Here is a table of points, one per row:
np.array([0.5, 0.0, 0.1, 0.4, 1.4, 0.1, 0.6, 1.8, 1.6, -2.1,
          0.3, -1.3, 1.3, -0.9, 1.0, -1.1, 0.2, -0.4, -1.2, 0.6,
          0.4, 0.2, -1.3, -1.1])
np.array([0.2, -1.0, -0.4, -0.1, 0.3, 0.5, 0.3, 1.7, 2.0, -1.3,
          0.3, -0.9, 1.5, -0.9, 0.9, -0.9, 0.3, 0.4, -0.3, 0.0,
          0.5, 0.0, -1.9, -1.0])
np.array([0.5, -2.9, 1.2, 0.1, 1.1, -0.1, -1.5, 0.9, -0.7, 1.0,
          -0.6, -0.3, 0.6, -0.8, 0.9, 1.2, 1.2, -0.9, -1.6, 0.7,
          0.3, 1.4, -0.5, -0.9])
np.array([-0.2, -0.7, -0.6, -0.2, -0.7, 2.0, -0.5, 0.4, 1.6, -2.1,
          2.1, 0.0, 0.5, -1.7, 1.6, 1.0, -3.2, -1.8, -0.5, -2.2,
          0.7, -1.7, 2.1, 1.0])
np.array([0.3, -1.8, 0.4, -0.1, 0.6, -0.1, -1.4, -1.2, -0.7, -0.3,
          0.1, 0.7, 2.5, -1.3, 1.5, 2.7, 0.1, -0.8, -0.8, 0.6,
          1.6, -1.0, -0.2, -0.6])
np.array([1.1, -3.0, 0.4, -0.1, -0.5, 2.1, 1.1, 0.1, 0.8, -2.2,
          -0.5, -0.1, -0.3, 0.2, -0.2, 1.0, 1.3, -0.3, 0.1, -0.2,
          -0.5, 1.3, 0.0, -1.5])
np.array([0.3, -0.8, -1.7, -1.2, 0.9, 0.7, -0.1, 2.5, -0.7, -0.5,
          0.7, -0.8, -1.0, 0.6, 0.2, 0.2, 0.3, 0.1, -0.8, 1.0,
          0.0, 0.7, -0.3, -0.9])
np.array([0.2, -0.7, -1.9, -1.1, 0.2, 0.0, -0.7, 0.4, -0.4, -0.5,
          1.0, 0.2, 0.6, 0.6, 0.2, 0.3, 0.9, 0.4, 0.1, -0.2,
          1.3, 0.5, -0.1, -1.3])
np.array([0.4, -0.8, -1.4, -1.9, 0.7, -0.2, -0.2, 0.1, -0.4, -0.1,
          0.2, -0.2, 0.6, 0.6, 0.2, 0.6, 0.6, -0.1, -0.5, 0.5,
          0.8, 0.6, 0.5, -0.4])
np.array([-1.1, 0.0, -0.1, 0.1, 1.2, 0.4, -0.5, 0.6, -0.3, -1.2,
          -0.8, -2.1, 2.1, 2.6, 0.3, -1.6, -1.8, -0.5, 0.0, -1.1,
          2.5, 0.2, 2.2, -0.2])
np.array([1.3, 0.7, -3.0, -1.4, 0.5, 0.6, 0.3, 0.5, -1.5, 0.3,
          0.8, 0.7, 0.4, 0.5, 0.1, 1.3, 0.1, 0.6, -1.8, -1.0,
          -0.7, 0.6, 1.3, -0.9])
np.array([1.7, -1.2, -0.3, -1.8, 0.6, -2.3, 1.0, -2.5, 1.0, 0.3,
          -0.5, -0.8, 0.9, -0.7, -0.8, -0.1, 0.7, 0.0, 2.1, 0.5,
          0.0, 0.8, 2.6, -1.3])
np.array([0.9, -2.0, -0.5, -0.5, -2.0, -2.7, 1.0, 0.1, 0.1, -0.9,
          0.1, 1.7, -3.3, 2.2, 1.8, -0.7, -1.3, -0.6, -0.7, 1.5,
          1.0, -1.6, 1.3, 0.8])
np.array([-1.2, -0.8, -2.1, 0.1, 2.0, -1.5, 2.1, -0.6, 1.1, 0.5,
          0.7, 0.4, -0.8, -0.2, -0.5, -0.7, 0.0, 1.1, -0.3, -0.4,
          1.5, 0.4, 0.9, -0.4])
np.array([0.9, 0.6, -2.9, 0.9, -0.2, 1.9, 0.4, -1.2, 1.1, 1.7,
          -2.1, -0.3, -0.4, 1.1, 1.2, -0.7, 0.4, 0.2, -0.8, 0.7,
          1.0, -0.5, -0.1, -0.7])
np.array([0.3, -0.2, -2.7, 0.1, -0.4, 1.2, -1.5, 0.3, 0.5, -0.2,
          -1.4, 1.1, 0.2, 0.2, -1.5, -0.1, 0.1, 0.8, 0.4, -0.2,
          1.1, 0.2, 0.5, 1.8])
np.array([0.9, -1.9, -1.2, -0.3, 0.3, 0.1, -1.0, 0.2, 1.2, 0.9,
          -0.9, -0.1, -1.2, 0.7, -2.7, 0.8, -0.4, -1.2, 0.3, 0.3,
          1.0, 1.2, 0.0, 1.5])
np.array([-0.4, -0.3, -0.5, 1.6, 1.3, -0.6, -1.5, -0.2, -0.1, 0.5,
          -2.0, -0.4, -0.6, 0.3, -1.0, 0.5, -0.4, 0.1, 0.8, -0.3,
          1.0, 0.8, 1.5, 0.1])
np.array([-1.5, 0.2, -0.8, 0.2, -0.8, -1.7, -0.3, 0.1, 0.4, 0.2,
          -1.0, 0.3, -1.2, 0.2, 0.8, 1.7, -0.9, 1.0, 1.5, -1.0,
          0.0, 0.2, 1.2, -0.3])
np.array([-1.8, 1.3, -0.9, 0.7, 0.5, -0.2, 2.2, 0.5, 0.6, 0.2,
          -0.9, 1.2, -0.5, -0.7, -1.4, 1.8, -1.6, 2.1, -1.0, 2.7,
          -0.9, -0.7, 0.6, -0.7])
np.array([0.2, 1.2, -0.5, 1.3, -0.3, -1.4, -1.0, 0.3, 0.7, 0.5,
          -1.3, 0.0, 0.3, -0.4, -0.4, 1.0, -0.4, 0.8, 0.6, -0.6,
          0.2, -0.1, 0.0, -0.5])
np.array([0.8, 0.4, 0.4, 0.6, -1.2, -1.6, -1.1, 1.5, 0.3, 0.3,
          -0.5, 0.3, 0.8, 0.3, -1.4, 1.0, -0.8, 1.0, 1.2, -0.9,
          -0.1, -1.5, -0.4, -0.6])
np.array([0.1, 1.4, 0.3, -0.3, -1.8, -0.7, 0.6, 1.7, -0.4, -1.5,
          -1.9, -0.9, 0.0, 0.6, 0.3, 1.4, 0.7, 1.8, -0.3, -0.1,
          -2.2, 0.8, 0.1, 0.4])
np.array([0.9, 2.2, 0.9, 0.1, 0.1, -1.6, 1.6, 0.4, 1.8, 1.8,
          -0.8, -0.7, 0.5, -0.1, -0.7, 1.6, -0.7, -2.3, -2.3, -1.0,
          -0.3, -0.6, 0.0, -0.2])
np.array([0.8, 1.3, 0.5, 2.2, -1.4, -1.6, -0.1, 0.7, 0.6, -1.4,
          -0.3, -0.3, -1.5, -0.1, -0.8, 0.7, 0.6, -0.8, -0.2, 0.3,
          0.3, 0.1, 0.0, -0.1])
np.array([-1.3, 1.6, 0.7, 1.0, -0.9, -0.8, -1.2, 0.7, 1.2, -0.1,
          -0.8, 0.1, -0.2, 0.1, 0.1, 0.1, 0.6, 0.3, -0.1, 0.4,
          -0.6, 0.2, 0.6, -1.2])
np.array([-0.6, 0.7, 0.7, 1.2, -0.4, -0.6, -1.6, 0.9, 0.7, 0.5,
          0.1, 0.1, -0.4, 0.2, -0.8, 0.6, -0.1, -0.2, -0.6, 0.0,
          -0.8, -0.4, 0.2, -0.2])
np.array([-0.9, 0.6, 0.6, 1.5, -0.6, 0.1, -1.4, 0.0, 0.7, -0.3,
          0.6, -0.6, -1.6, 0.2, 0.3, 1.3, 1.5, -0.4, -0.3, -1.6,
          -1.2, 0.5, 0.2, -0.2])
np.array([0.5, -0.2, 0.2, -0.4, 2.8, -1.3, -1.9, 1.5, 1.1, -1.1,
          -0.5, 2.2, 0.2, -0.4, -0.6, -0.4, -0.2, -0.3, 1.4, 0.1,
          -2.5, -2.4, -1.2, 0.7])
np.array([-1.9, -0.2, 0.7, 1.7, -0.1, 0.9, -1.5, -0.8, 0.5, 0.0,
          0.9, -0.3, -0.5, 0.7, -0.7, 0.5, 1.2, 0.0, -0.5, -0.1,
          -0.7, 0.0, 0.3, 0.4])
np.array([0.7, 0.4, 0.1, 2.4, 1.3, -1.0, -0.2, -1.0, 0.1, -0.5,
          0.9, -1.1, 1.1, 2.0, -1.1, -0.1, -0.3, 0.2, -1.0, -0.9,
          -0.4, -1.2, -1.8, 1.7])
np.array([-1.6, -0.7, 0.5, 0.6, -0.3, 0.4, -0.6, -0.7, 1.2, 0.5,
          0.7, 0.5, -0.7, 1.0, 0.2, -0.2, 1.6, -1.5, -0.5, 0.3,
          -1.1, -0.4, -0.2, 0.3])
np.array([-1.1, -0.2, -0.1, 0.0, 0.2, 0.3, -0.5, -0.4, 0.9, 0.5,
          0.7, 0.4, 0.4, 1.0, -0.2, -0.4, 1.0, -1.2, -0.7, 0.1,
          -1.5, -0.4, 0.1, 0.8])
np.array([-1.3, -1.3, 0.8, 0.1, 1.0, 1.6, 0.7, -0.4, 0.8, 1.1,
          0.8, 0.9, 0.5, 1.4, -0.7, -1.3, -0.6, -0.1, -0.1, -0.3,
          -3.7, -0.7, 1.7, -1.4])
np.array([-0.4, 0.2, -1.2, 0.4, -1.3, 0.9, 0.4, -1.7, 1.3, -0.3,
          1.3, -0.2, 1.1, 0.9, 0.3, -0.1, 2.1, 0.6, 0.4, 0.1,
          -0.8, -1.1, -1.9, -0.2])
np.array([0.5, 0.4, 0.5, 0.6, -1.2, 0.1, 0.3, -0.3, -0.4, -1.0,
          1.3, -1.4, 1.4, -1.4, -1.4, -0.5, 0.5, -0.5, -0.2, 3.3,
          -1.0, -1.0, 2.2, 0.3])
np.array([-1.1, 0.9, -0.7, -1.7, -0.3, -0.7, 0.1, -0.2, -0.7, 0.6,
          0.4, -0.2, 1.1, 0.8, 0.2, 0.2, 1.8, -1.2, -0.9, -0.9,
          -1.1, 0.5, 0.2, 2.6])
np.array([-0.1, -0.1, -0.2, 0.5, -0.1, -1.4, 1.3, -1.1, -0.8, -0.5,
          0.7, -0.3, 1.1, 0.9, 1.1, -0.1, 1.0, -0.4, 0.2, 0.2,
          -1.3, -0.6, -0.2, 0.1])
np.array([-1.0, 0.7, -0.2, -0.4, 0.8, -0.8, -0.4, 0.0, -1.4, -0.4,
          0.4, -0.5, 0.8, 0.2, 1.1, -0.5, 1.2, -1.1, 0.8, 0.9,
          -0.9, -0.5, 0.4, 0.5])
np.array([0.4, -0.3, -0.7, 0.1, -0.5, -0.2, 0.7, -0.5, -0.8, 0.2,
          0.6, -0.8, 1.3, -0.2, 0.2, -0.4, 0.4, -0.1, 0.3, 0.8,
          -1.5, -0.4, -0.3, 1.3])
np.array([-0.9, -1.6, -0.1, 0.1, -1.6, 0.0, -0.4, 1.4, -1.1, 1.6,
          1.3, -2.5, 0.6, 1.4, 0.0, -1.0, -0.9, 1.1, 1.0, 0.8,
          -0.9, 0.5, -0.2, -0.3])
np.array([-0.5, -0.2, -0.2, -0.1, -1.3, -0.4, 0.3, 1.1, -0.8, 1.8,
          -0.1, 0.1, 1.5, -0.9, 1.6, -0.8, 0.3, -0.9, 1.5, -0.4,
          -0.8, -1.1, 0.1, -0.9])
np.array([1.6, -0.9, -1.2, 2.5, 2.6, -0.2, 0.7, -0.2, -1.8, 0.7,
          0.5, -1.2, -3.0, -2.0, 2.3, -1.1, -0.3, 0.2, 1.2, -1.3,
          -1.8, 0.0, -0.1, 0.5])
np.array([0.2, 0.2, -0.9, 0.7, -0.7, 1.1, 0.3, 0.1, -1.6, 0.0,
          0.0, -0.4, 0.9, -1.2, -0.5, -0.2, 0.2, -0.7, 1.3, 1.1,
          -0.1, 0.0, -0.2, 1.1])
np.array([0.5, 0.6, -1.0, 0.7, -0.8, 0.5, 0.0, -0.4, -1.1, 0.5,
          0.0, 0.4, 0.9, -1.5, 0.0, -1.1, 0.2, -1.3, 0.3, 0.9,
          0.2, 0.7, -0.1, 1.0])
np.array([-0.9, -0.5, 0.2, 0.6, -0.5, 0.2, 0.5, 0.7, -1.8, -0.4,
          -0.3, 1.6, 0.0, -0.2, 0.1, -0.9, 0.3, -2.0, 1.3, 0.5,
          1.3, 0.3, -0.7, 0.4])
np.array([-2.1, -0.1, 0.3, -0.9, 0.5, 0.4, 1.7, 0.8, -1.0, 0.6,
          0.0, 0.1, 0.3, -0.9, -0.3, 0.6, -0.5, -0.7, 1.2, 0.0,
          0.6, 0.9, -1.7, 0.8])
np.array([-1.1, 0.6, 0.5, 0.6, 0.1, 0.5, 1.2, -0.3, -1.2, -0.8,
          -0.2, 1.0, -0.1, -0.5, -0.1, -0.5, -0.3, -1.0, 0.5, 0.4,
          1.0, 1.5, -1.0, 0.7])
These points spread out most along one direction. Take the direction at right angles to it along which they spread out most. Then take the direction at right angles to both along which they spread out most. Go by this last direction. How far along it is each point below, from 0 to 99? 50 is the average, and the first point above lies past it. One standard deviation of the points above along it is 16.
np.array([-0.6, 0.9, 0.9, 0.1, 0.2, 0.6, 0.7, -0.6, -1.1, 0.2,
          0.2, 0.5, 0.0, -1.1, -0.5, -0.4, -0.8, -0.5, 0.4, -0.4,
          0.4, 1.7, 0.1, 0.2]) 41
np.array([0.5, 1.0, 0.9, 0.0, -0.2, 0.6, 1.1, -0.3, -0.3, 1.4,
          -0.5, 0.8, -0.3, -0.3, 0.0, -0.8, -1.0, -1.6, 0.3, -0.6,
          0.1, 1.0, -1.0, -0.8]) 43
np.array([0.2, 1.1, 0.5, -0.3, -0.9, 0.4, 1.0, -0.8, -0.4, -0.2,
          -0.2, 1.4, 0.2, -0.5, 0.2, 0.1, -1.2, -0.3, 1.0, -0.9,
          0.1, 0.8, -0.8, -0.6]) 45
np.array([0.7, 1.5, 1.0, -1.0, -0.9, 0.0, -0.2, -0.5, -1.1, -0.4,
          -0.1, 0.5, 0.1, 0.3, 0.3, 0.0, -0.6, 0.0, 0.7, -1.3,
          -0.1, 1.7, -0.4, -0.5]) 48
np.array([1.1, 1.4, 1.0, -0.8, 0.4, -0.2, 0.1, -0.4, -0.3, -0.2,
          0.0, 0.6, 0.1, 0.4, -0.8, -0.8, -1.9, 0.2, 0.0, 0.1,
          -0.2, 1.1, -1.2, 0.0]) 49
np.array([0.8, -0.8, 1.0, 0.5, -2.0, 0.2, 0.5, -0.2, -0.3, 1.6,
          -0.1, 0.1, 0.6, 0.4, 0.9, -0.6, -3.1, 0.6, -1.0, 0.2,
          0.5, 0.7, -1.5, 0.2]) 50
np.array([1.3, 0.9, 1.2, -1.1, -0.9, 0.7, -0.5, -0.7, 0.3, -0.4,
          0.3, 1.1, -0.8, -0.3, -0.8, -0.3, -0.8, -0.2, 0.1, 0.0,
          -0.5, 1.6, -0.6, -0.7]) 53
np.array([0.2, 0.1, 1.5, -1.1, -0.1, 1.1, -0.3, 0.0, 0.0, 0.0,
          0.5, 0.6, -0.5, -0.7, -0.8, -0.3, -1.7, 1.4, 0.1, -0.7,
          -0.4, 0.8, -0.4, 0.1]) 56
np.array([-0.2, 1.7, 0.6, -2.6, 0.2, 0.3, -1.4, -1.3, 0.7, 0.8,
          2.0, -2.5, -2.7, -0.2, 0.0, 1.4, -1.1, 0.2, 1.8, 1.7,
          1.1, -0.8, -1.8, 0.0]) 46
np.array([0.0, 0.1, 1.2, -1.1, 0.6, 1.3, -1.4, -2.0, 1.0, -0.9,
          -2.8, -0.1, -0.3, -0.3, 2.4, -0.3, -0.8, 2.8, -0.5, 1.2,
          -0.7, 0.6, -0.4, 1.6]) 53
np.array([0.1, -0.1, 1.7, 0.4, 1.8, 0.5, -0.2, -1.8, -2.1, -1.1,
          1.1, 1.5, -0.2, 1.2, -0.6, 0.4, -0.8, 1.8, -0.4, 0.4,
          1.5, -0.8, -0.8, -1.3]) 54
np.array([-0.4, -0.7, 0.9, -0.1, -0.8, -2.3, -0.6, -0.5, 1.4, 0.4,
          2.2, 0.8, -0.1, -2.7, -0.3, -2.2, 1.1, 2.6, -1.3, -1.0,
          2.0, 1.6, 0.0, 0.7]) 52
np.array([0.8, 2.4, 1.3, -1.6, 0.8, 1.1, -0.4, -0.1, 0.0, -0.6,
          -0.2, 0.0, -2.0, 0.4, 0.7, -2.1, 1.4, -0.6, -0.3, -0.1,
          1.6, -1.4, 0.9, -1.0]) 52
np.array([1.1, 0.2, 1.2, -0.9, 0.3, 1.0, -1.2, 0.4, -1.3, 1.8,
          0.0, 0.8, -1.2, -0.9, 0.0, -1.2, 1.0, 1.8, -1.7, -0.5,
          0.8, -1.5, 1.0, 0.2]) 47
np.array([0.4, -1.1, 2.1, -2.0, 0.8, 0.6, 2.1, -0.1, 0.3, 0.0,
          -1.4, -1.1, -0.8, 0.1, -0.3, 0.0, 1.1, 1.1, -0.1, -1.2,
          0.8, -1.8, 0.1, 1.8]) 49
np.array([0.5, -0.4, 1.1, -0.1, -1.0, 1.6, 2.2, 0.4, -0.8, 0.5,
          -0.6, -0.5, -0.8, -0.3, -1.4, 0.6, 2.2, 1.4, 0.4, -1.3,
          2.2, -3.0, 0.6, -0.3]) 47
